128 stands for zero in the data rows.
Some points, each followed by its number:
tensor([141, 133, 140, 120, 137, 144, 122, 102, 155, 132, 91, 85, 148, 124, 146, 142, 166, 103,
        133, 156, 87, 132, 107, 157]) 0
tensor([154, 163, 0, 0, 4, 227, 126, 112, 139, 132, 93, 136, 175, 143, 136, 135, 142, 120,
        85, 96, 176, 156, 208, 90]) 1
tensor([158, 154, 110, 138, 120, 140, 154, 145, 126, 129, 132, 127, 144, 124, 157, 99, 101, 143,
        120, 144, 97, 124, 93, 109]) 2
tensor([159, 124, 127, 112, 105, 125, 120, 134, 149, 161, 126, 102, 117, 133, 147, 135, 161, 100,
        134, 140, 89, 101, 96, 150]) 3
tensor([115, 90, 68, 15, 21, 118, 108, 114, 122, 87, 74, 133, 162, 143, 89, 132, 128, 123,
        56, 156, 243, 255, 255, 46]) 4
tensor([116, 109, 240, 191, 212, 66, 125, 138, 143, 176, 136, 121, 115, 125, 125, 93, 116, 105,
        193, 172, 59, 130, 78, 239]) 5
tensor([173, 124, 63, 94, 88, 180, 134, 103, 136, 87, 113, 155, 116, 126, 134, 127, 135, 141,
        82, 103, 165, 137, 187, 72]) 6
tensor([107, 119, 186, 250, 249, 110, 125, 146, 157, 145, 172, 152, 104, 113, 129, 75, 111, 102,
        153, 151, 71, 85, 62, 199]) 7
tensor([141, 129, 133, 121, 129, 133, 132, 125, 129, 138, 140, 113, 116, 128, 162, 142, 141, 114,
        133, 144, 99, 90, 105, 171]) 8
tensor([140, 103, 131, 91, 108, 117, 134, 147, 142, 129, 116, 109, 126, 93, 160, 187, 131, 136,
        113, 125, 102, 85, 93, 137]) 9
tensor([78, 50, 168, 144, 183, 69, 147, 118, 133, 93, 120, 121, 148, 97, 146, 133, 122, 137,
        111, 129, 110, 84, 76, 105]) 10
tensor([135, 111, 133, 159, 89, 157, 97, 121, 145, 129, 137, 90, 129, 137, 140, 165, 117, 111,
        192, 124, 80, 93, 79, 177]) 11
tensor([74, 188, 132, 219, 254, 86, 177, 189, 62, 175, 170, 178, 116, 150, 136, 121, 131, 152,
        91, 3, 180, 0, 66, 55]) 12
tensor([109, 118, 137, 152, 155, 113, 128, 134, 142, 119, 161, 94, 136, 124, 150, 120, 121, 118,
        105, 135, 116, 89, 88, 103]) 13
tensor([143, 63, 83, 38, 11, 141, 134, 136, 135, 97, 115, 137, 133, 124, 117, 155, 124, 115,
        77, 144, 190, 210, 255, 69]) 14
tensor([113, 129, 87, 131, 126, 144, 165, 124, 119, 85, 133, 127, 131, 129, 145, 130, 128, 156,
        89, 132, 148, 110, 158, 85]) 15
tensor([98, 97, 185, 195, 189, 83, 135, 127, 123, 108, 125, 148, 120, 148, 137, 147, 131, 138,
        127, 157, 94, 71, 89, 146]) 16
tensor([109, 82, 154, 127, 138, 141, 98, 117, 147, 153, 136, 108, 134, 112, 134, 156, 154, 133,
        141, 135, 97, 92, 108, 159]) 17
tensor([135, 122, 120, 101, 63, 174, 115, 89, 142, 100, 137, 119, 137, 139, 154, 151, 174, 148,
        137, 131, 106, 98, 123, 121]) 18
tensor([190, 122, 68, 78, 41, 152, 125, 131, 119, 112, 139, 143, 116, 109, 138, 132, 110, 160,
        145, 111, 124, 117, 113, 123]) 19
tensor([56, 104, 226, 177, 235, 14, 121, 160, 177, 160, 161, 137, 103, 101, 117, 60, 87, 97,
        194, 211, 61, 136, 65, 221]) 20
tensor([127, 62, 158, 75, 90, 108, 109, 101, 130, 105, 132, 143, 142, 132, 145, 144, 155, 153,
        115, 168, 190, 205, 254, 72]) 21
tensor([121, 132, 156, 148, 117, 119, 122, 137, 133, 115, 169, 114, 126, 104, 118, 121, 134, 135,
        147, 113, 72, 92, 72, 157]) 22
tensor([154, 132, 146, 109, 107, 175, 128, 118, 116, 133, 122, 113, 145, 139, 127, 148, 124, 115,
        147, 119, 95, 116, 120, 110]) 23
tensor([150, 196, 0, 0, 52, 197, 149, 136, 109, 89, 58, 128, 128, 121, 111, 126, 149, 127,
        74, 49, 255, 244, 219, 38]) 24
tensor([148, 91, 159, 120, 117, 132, 99, 110, 115, 117, 137, 99, 122, 111, 156, 128, 144, 127,
        151, 155, 78, 80, 94, 168]) 25
tensor([147, 89, 143, 108, 100, 154, 136, 116, 150, 120, 134, 138, 105, 133, 139, 129, 145, 127,
        149, 147, 75, 71, 81, 156]) 26
tensor([117, 120, 132, 131, 155, 114, 139, 116, 89, 129, 120, 141, 137, 127, 131, 123, 145, 141,
        141, 125, 105, 91, 121, 135]) 27
tensor([139, 148, 77, 72, 75, 154, 113, 96, 130, 129, 139, 129, 153, 111, 112, 175, 132, 135,
        110, 107, 157, 135, 150, 97]) 28
tensor([138, 120, 174, 144, 124, 140, 130, 96, 153, 108, 130, 112, 116, 138, 119, 129, 157, 139,
        141, 129, 80, 95, 86, 204]) 29
tensor([192, 118, 0, 7, 0, 179, 127, 116, 118, 75, 77, 157, 153, 155, 93, 114, 132, 139,
        62, 108, 230, 204, 255, 51]) 30
tensor([106, 86, 61, 24, 22, 101, 125, 125, 120, 96, 79, 149, 166, 146, 95, 118, 120, 141,
        28, 181, 237, 255, 255, 39]) 31
New points follow, each followed by the number of its nearest point above.
tensor([164, 116, 53, 54, 26, 177, 126, 140, 118, 147, 116, 90, 153, 129, 108, 144, 160, 116,
        121, 138, 138, 180, 158, 92]) 28
tensor([78, 106, 188, 157, 185, 92, 128, 110, 172, 146, 126, 117, 111, 146, 122, 139, 90, 88,
        135, 150, 64, 93, 75, 183]) 16
tensor([138, 92, 127, 99, 67, 130, 114, 131, 136, 155, 163, 98, 120, 136, 138, 171, 142, 138,
        138, 166, 79, 109, 110, 154]) 3
tensor([135, 69, 122, 90, 89, 132, 144, 122, 148, 146, 128, 133, 143, 130, 117, 173, 173, 142,
        131, 139, 121, 121, 134, 98]) 18
tensor([161, 130, 145, 107, 89, 164, 88, 109, 128, 130, 123, 126, 99, 116, 125, 143, 175, 145,
        142, 130, 76, 98, 76, 147]) 26
tensor([162, 120, 75, 21, 17, 148, 144, 120, 125, 143, 106, 113, 138, 147, 126, 148, 158, 130,
        96, 151, 170, 185, 218, 73]) 14
tensor([108, 135, 234, 245, 238, 83, 140, 129, 142, 133, 145, 156, 97, 118, 107, 66, 104, 80,
        201, 186, 74, 163, 58, 229]) 5
tensor([136, 109, 139, 119, 84, 130, 120, 132, 141, 104, 169, 118, 107, 151, 137, 156, 171, 112,
        157, 137, 106, 76, 109, 125]) 26
tensor([110, 169, 151, 234, 222, 121, 111, 176, 112, 163, 161, 144, 96, 119, 117, 108, 138, 140,
        171, 126, 72, 58, 58, 145]) 7
tensor([109, 140, 230, 246, 222, 101, 126, 130, 128, 189, 158, 130, 144, 116, 114, 104, 103, 109,
        183, 205, 75, 130, 49, 245]) 5
tensor([122, 139, 130, 141, 195, 72, 127, 156, 48, 89, 122, 175, 124, 144, 105, 117, 114, 156,
        51, 35, 255, 211, 151, 12]) 15
tensor([90, 138, 235, 228, 227, 63, 142, 129, 144, 158, 140, 128, 130, 125, 117, 97, 140, 104,
        184, 184, 49, 134, 75, 202]) 5
tensor([127, 106, 146, 89, 89, 144, 108, 113, 132, 122, 164, 111, 128, 99, 141, 140, 139, 122,
        159, 158, 108, 117, 101, 161]) 25
tensor([111, 145, 218, 240, 232, 90, 137, 140, 154, 171, 157, 120, 124, 105, 142, 63, 140, 113,
        162, 150, 62, 71, 60, 195]) 7
tensor([134, 224, 54, 164, 182, 170, 172, 228, 45, 160, 89, 189, 141, 121, 107, 149, 94, 144,
        36, 0, 223, 79, 131, 0]) 12
tensor([160, 94, 19, 0, 0, 142, 122, 81, 118, 91, 104, 124, 131, 124, 133, 150, 123, 124,
        107, 162, 163, 165, 248, 72]) 14
tensor([140, 145, 80, 78, 89, 156, 158, 143, 115, 101, 92, 123, 119, 131, 134, 166, 146, 166,
        84, 108, 183, 156, 179, 58]) 6
tensor([136, 192, 130, 216, 170, 119, 148, 136, 94, 169, 112, 170, 142, 136, 126, 159, 119, 116,
        107, 84, 131, 21, 84, 88]) 27
tensor([91, 102, 255, 248, 247, 103, 140, 150, 129, 153, 150, 133, 109, 130, 104, 94, 103, 61,
        211, 179, 63, 134, 56, 227]) 5
tensor([136, 143, 28, 69, 145, 127, 140, 172, 101, 107, 102, 130, 172, 139, 82, 128, 107, 141,
        69, 72, 249, 170, 173, 37]) 6
tensor([134, 135, 140, 122, 142, 125, 88, 121, 155, 95, 137, 103, 139, 126, 143, 141, 141, 146,
        148, 133, 112, 94, 99, 154]) 8
tensor([141, 229, 68, 166, 194, 165, 169, 197, 35, 165, 107, 193, 151, 127, 94, 132, 134, 172,
        59, 0, 233, 31, 127, 11]) 12
tensor([100, 115, 163, 103, 139, 113, 113, 113, 109, 129, 150, 144, 130, 147, 138, 144, 134, 103,
        115, 140, 102, 135, 136, 124]) 27
tensor([137, 199, 72, 196, 158, 156, 159, 180, 58, 164, 94, 174, 133, 141, 146, 125, 135, 128,
        69, 41, 164, 53, 129, 56]) 12
tensor([125, 156, 180, 255, 228, 140, 134, 149, 122, 171, 171, 138, 93, 108, 147, 106, 100, 104,
        170, 129, 67, 62, 46, 171]) 7
tensor([143, 126, 101, 104, 96, 152, 106, 116, 136, 112, 110, 119, 154, 115, 140, 154, 124, 146,
        131, 111, 115, 107, 134, 111]) 23
